[[ 13  18]
 [ 24   8]
 [ 32   8]
 [  2  43]
 [-12  -5]
 [  5 -28]
 [-32  52]
 [  5  49]
 [ 12 -13]]
->
[[ 13]
 [ 24]
 [ 32]
 [  2]
 [-12]
 [  5]
 [-32]
 [  5]
 [ 12]]

[[-31  13  15 -16  15  41 -42  40]
 [ 49   5   7  -9   7  52 -55  51]
 [-23  28  32 -33  31  10 -10   9]]
->
[[-31  15  15 -42]
 [ 49   7   7 -55]
 [-23  32  31 -10]]

[[  0 -14 -13  14   2   3  32  -3  16  -1   0  31]
 [ -4  12  13   2 -19   3   4  10 -13  -4  -8   4]
 [ -6  19  21  -8 -17 -18 -19  18  -7 -40 -11 -15]
 [ -6 -15 -10 -24  -7   4 -43   0 -29  -2  -7 -43]
 [  2  23  19   8   5 -16  16   1  30 -25   4  11]]
->
[[  0 -13   2  32  16   0]
 [ -4  13 -19   4 -13  -8]
 [ -6  21 -17 -19  -7 -11]
 [ -6 -10  -7 -43 -29  -7]
 [  2  19   5  16  30   4]]

[[  0  11]
 [ 28  44]
 [-38 -16]
 [  1  12]
 [ -2  39]
 [-25  -6]
 [  2  23]
 [-29 -31]
 [-18 -42]
 [ 16  54]
 [  9 -12]]
->
[[  0]
 [ 28]
 [-38]
 [  1]
 [ -2]
 [-25]
 [  2]
 [-29]
 [-18]
 [ 16]
 [  9]]

[[-20  26 -12   3  41 -37]
 [ 15 -19  23  16 -17 -25]
 [ 23 -35  -7   7  -2 -17]
 [ 13 -14   3  -5  29 -21]
 [ 31  -9   5   9 -15 -25]
 [  7 -32  -5  13   7 -23]
 [-32 -31   0  45  -8   0]
 [ 39 -25  15  16 -16 -11]
 [ 34 -23   6   0   4 -19]
 [ -5 -14 -32   2 -47  -2]]
->
[[-20 -12  41]
 [ 15  23 -17]
 [ 23  -7  -2]
 [ 13   3  29]
 [ 31   5 -15]
 [  7  -5   7]
 [-32   0  -8]
 [ 39  15 -16]
 [ 34   6   4]
 [ -5 -32 -47]]

[[  0   9   6 -15 -19   3 -12   9   4 -17 -16]
 [ 32  37   1   5 -10  43  38  -2   9  -2   3]
 [-15 -22 -16  26  35 -41  -1  21  12  13 -11]
 [ -2  -9 -20  13  20  -1  27 -23 -24  22  49]
 [-31 -33 -12  -6   9 -15 -14  25  19  -3 -22]
 [ 31  17  -9  13  24 -23 -19  -3   6  -7   1]
 [-30 -34   0  -2  -7  13 -21  -3  -6  17 -14]]
->
[[  0   6 -19 -12   4 -16]
 [ 32   1 -10  38   9   3]
 [-15 -16  35  -1  12 -11]
 [ -2 -20  20  27 -24  49]
 [-31 -12   9 -14  19 -22]
 [ 31  -9  24 -19   6   1]
 [-30   0  -7 -21  -6 -14]]
---
[[ 12  26  24  24  22 -28   4  14  26  31]
 [-52  30  33  17   9 -40 -38  23  21  41]]
->
[[-52  12]
 [ 30  26]
 [ 33  24]
 [ 17  24]
 [  9  22]
 [-40 -28]
 [-38   4]
 [ 23  14]
 [ 21  26]
 [ 41  31]]

[[-21  -8 -15]
 [  9  18 -25]
 [ 12  11 -18]
 [ 38  39  20]
 [-52   2   0]
 [ 11  -8 -31]]
->
[[ 11 -52  38  12   9 -21]
 [ -8   2  39  11  18  -8]
 [-31   0  20 -18 -25 -15]]

[[17 27]
 [15 13]
 [46 18]
 [46 47]
 [11 31]
 [20 -1]
 [37 -2]]
->
[[37 20 11 46 46 15 17]
 [-2 -1 31 47 18 13 27]]

[[ 19  48 -27 -57]
 [ -5   1 -27   6]
 [  0   0 -27  -3]
 [  1   3 -27  -2]
 [ -1   0 -27  -4]
 [ -2   1 -27  -4]
 [ -3   0 -27   5]
 [ -3   0 -27   3]]
->
[[ -3  -3  -2  -1   1   0  -5  19]
 [  0   0   1   0   3   0   1  48]
 [-27 -27 -27 -27 -27 -27 -27 -27]
 [  3   5  -4  -4  -2  -3   6 -57]]

[[ 17  40   0 -16  38 -33 -10 -16  22  27  11  -3 -40  32 -48]
 [-32  47   1 -32 -42  -8  31  -4  30  -6  -4 -29  25  44  -8]
 [ 14  38 -31  29   4 -27 -22  31   3  46  -9  28 -23 -13   9]
 [  3 -36  30  29 -21 -45 -18   1   3 -10  33  34 -21  -8  -1]
 [-41  15  34 -35  35  36  33 -29   0 -41 -11  26 -12  45  15]
 [-37 -36  39  24  -5  36  34  -8  35 -38 -46  15 -35 -27 -33]]
->
[[-37 -41   3  14 -32  17]
 [-36  15 -36  38  47  40]
 [ 39  34  30 -31   1   0]
 [ 24 -35  29  29 -32 -16]
 [ -5  35 -21   4 -42  38]
 [ 36  36 -45 -27  -8 -33]
 [ 34  33 -18 -22  31 -10]
 [ -8 -29   1  31  -4 -16]
 [ 35   0   3   3  30  22]
 [-38 -41 -10  46  -6  27]
 [-46 -11  33  -9  -4  11]
 [ 15  26  34  28 -29  -3]
 [-35 -12 -21 -23  25 -40]
 [-27  45  -8 -13  44  32]
 [-33  15  -1   9  -8 -48]]

[[45 -2  0]
 [ 0  1 46]
 [ 0 56 50]
 [49  5  3]
 [ 1  3  0]
 [-3 50 50]
 [50  2 45]]
->
[[50 -3  1 49  0  0 45]
 [ 2 50  3  5 56  1 -2]
 [45 50  0  3 50 46  0]]

[[ 47  -7  50 -27  57]
 [ 37  -6  13 -36  17]]
->
[[ 37  47]
 [ -6  -7]
 [ 13  50]
 [-36 -27]
 [ 17  57]]

[[-25   6 -26  37 -23   3 -45  28 -44   4 -23 -49 -22 -38  -2   3]
 [ -7 -25 -24  -8 -16 -29 -24  40  13  13 -14 -28  -8  33  -4 -25]
 [ 31 -15   0 -23  -1 -31   3  17  19  21  11  25  18  17  11   8]
 [ 33  23  12 -42  22 -30  21  -3  -5   8  32  34  13 -39  25  23]]
->
[[ 33  31  -7 -25]
 [ 23 -15 -25   6]
 [ 12   0 -24 -26]
 [-42 -23  -8  37]
 [ 22  -1 -16 -23]
 [-30 -31 -29   3]
 [ 21   3 -24 -45]
 [ -3  17  40  28]
 [ -5  19  13 -44]
 [  8  21  13   4]
 [ 32  11 -14 -23]
 [ 34  25 -28 -49]
 [ 13  18  -8 -22]
 [-39  17  33 -38]
 [ 25  11  -4  -2]
 [ 23   8 -25   3]]
